Small tables with named rows and columns. After each table, cells are looked up by row and column.

dasos:
	gir	rafu	tos	zafe	pozatag	magoza
lokuvov	36	37	169	150	75	120
petufar	109	38	178	149	87	128
puro	92	37	209	150	90	116
masose	55	38	172	149	85	130
bomeri	47	38	170	150	81	123
ropegun	60	37	172	150	69	118

What is the magoza of petufar in dasos? 128
What is the magoza of bomeri in dasos? 123
What is the gir of bomeri in dasos? 47
What is the pozatag of ropegun in dasos? 69
What is the gir of lokuvov in dasos? 36
What is the tos of petufar in dasos? 178
What is the tos of ropegun in dasos? 172
What is the magoza of ropegun in dasos? 118
What is the magoza of masose in dasos? 130
What is the gir of puro in dasos? 92
What is the tos of bomeri in dasos? 170
What is the pozatag of puro in dasos? 90
What is the tos of puro in dasos? 209
What is the zafe of lokuvov in dasos? 150
What is the zafe of petufar in dasos? 149
What is the pozatag of lokuvov in dasos? 75
What is the zafe of bomeri in dasos? 150
What is the magoza of lokuvov in dasos? 120
What is the rafu of lokuvov in dasos? 37

gegu:
|  | pidavuv | gulas |
|---|---|---|
| nikibi | 0.68 | 0.02 |
| tipam | 0.36 | 0.01 |
| guv | 0.15 | 0.75 |
| pomubil | 0.10 | 0.16 |
| ruz | 0.03 | 0.75 |

pidavuv of nikibi = 0.68
pidavuv of tipam = 0.36
pidavuv of guv = 0.15
gulas of guv = 0.75
pidavuv of pomubil = 0.10
gulas of ruz = 0.75
pidavuv of ruz = 0.03
gulas of tipam = 0.01
gulas of nikibi = 0.02
gulas of pomubil = 0.16
Row with the largest pidavuv: nikibi

sedasa =
	kel	befup	pulo	bigut
datol	145	138	29	135
rer	213	1	31	129
gafofu	152	52	167	118
ruf	65	118	110	82
kezu	136	82	122	126
rusado	64	134	33	72
befus	76	114	62	50
gan	125	74	117	33
paloto	154	121	134	79
nazoris	90	126	128	150
dafad	150	47	34	105
mabose	74	128	106	27

What is the kel of datol in sedasa? 145
What is the pulo of gan in sedasa? 117
What is the pulo of paloto in sedasa? 134
What is the befup of dafad in sedasa? 47
What is the befup of gafofu in sedasa? 52
What is the kel of kezu in sedasa? 136
What is the bigut of befus in sedasa? 50
What is the befup of rer in sedasa? 1
What is the befup of befus in sedasa? 114
What is the bigut of kezu in sedasa? 126
What is the bigut of ruf in sedasa? 82
What is the bigut of gan in sedasa? 33
What is the kel of nazoris in sedasa? 90
What is the pulo of dafad in sedasa? 34
What is the bigut of nazoris in sedasa? 150
What is the befup of mabose in sedasa? 128
What is the pulo of kezu in sedasa? 122
What is the kel of ruf in sedasa? 65
What is the bigut of rer in sedasa? 129
What is the kel of paloto in sedasa? 154
Which row has the largest kel? rer

sarasan =
,piros,sol,kefo,fop,sigut,fak,tes
dufo,5.2,3.9,7.1,4.1,1.5,1.4,3.3
lofeb,5.4,3.7,3.5,5.4,1.8,3.3,2.2
nasos,3.0,4.1,2.1,4.3,8.0,6.9,3.0
sibeb,4.1,4.1,6.0,2.6,2.4,3.1,6.2
nifu,2.3,4.7,4.9,0.4,4.5,3.4,8.8
veb,5.5,3.6,2.8,6.5,2.0,3.4,2.1
sagaf,4.0,4.0,2.1,4.9,6.3,5.6,2.5
vib,4.5,4.0,6.9,3.7,1.7,2.3,4.4

sol of dufo is 3.9
kefo of nifu is 4.9
tes of sagaf is 2.5
sigut of dufo is 1.5
fak of nasos is 6.9
piros of nifu is 2.3
kefo of sibeb is 6.0
kefo of nasos is 2.1
sigut of lofeb is 1.8
tes of nifu is 8.8
tes of veb is 2.1
fak of sibeb is 3.1
tes of sibeb is 6.2

metoba
         fil  tabavav  vilofo  sezep  volok  dobila  somufom  pebud
fezov    110       86     110    190     98      98      198    130
ruvil    159       87     230     77     69     142      126    122
getifi    73      223     115    108    145      72      144     41
zuz      118      148     206     63     92     101      154     67
sop      108       87     112    191     99      95      201    128
rafufon   86      155      66    194    118      82      165    117
zopi     112      102      78    208    101     111      165    146
faz       59      200      94    116    178      72      162     64
bima      96      133      66    209    108      92      165    129
zil      170       57     201    118     64     143      135    147
git      161       58     189    130     67     135      148    147
ziv       91      181     172     76    115      70      181     39
dovesib   96      177     175     73    113      74      177     42

ruvil, volok => 69
fezov, dobila => 98
dovesib, volok => 113
rafufon, volok => 118
ruvil, somufom => 126
fezov, pebud => 130
ziv, sezep => 76
getifi, fil => 73
faz, tabavav => 200
sop, somufom => 201
Which row has the largest vilofo? ruvil

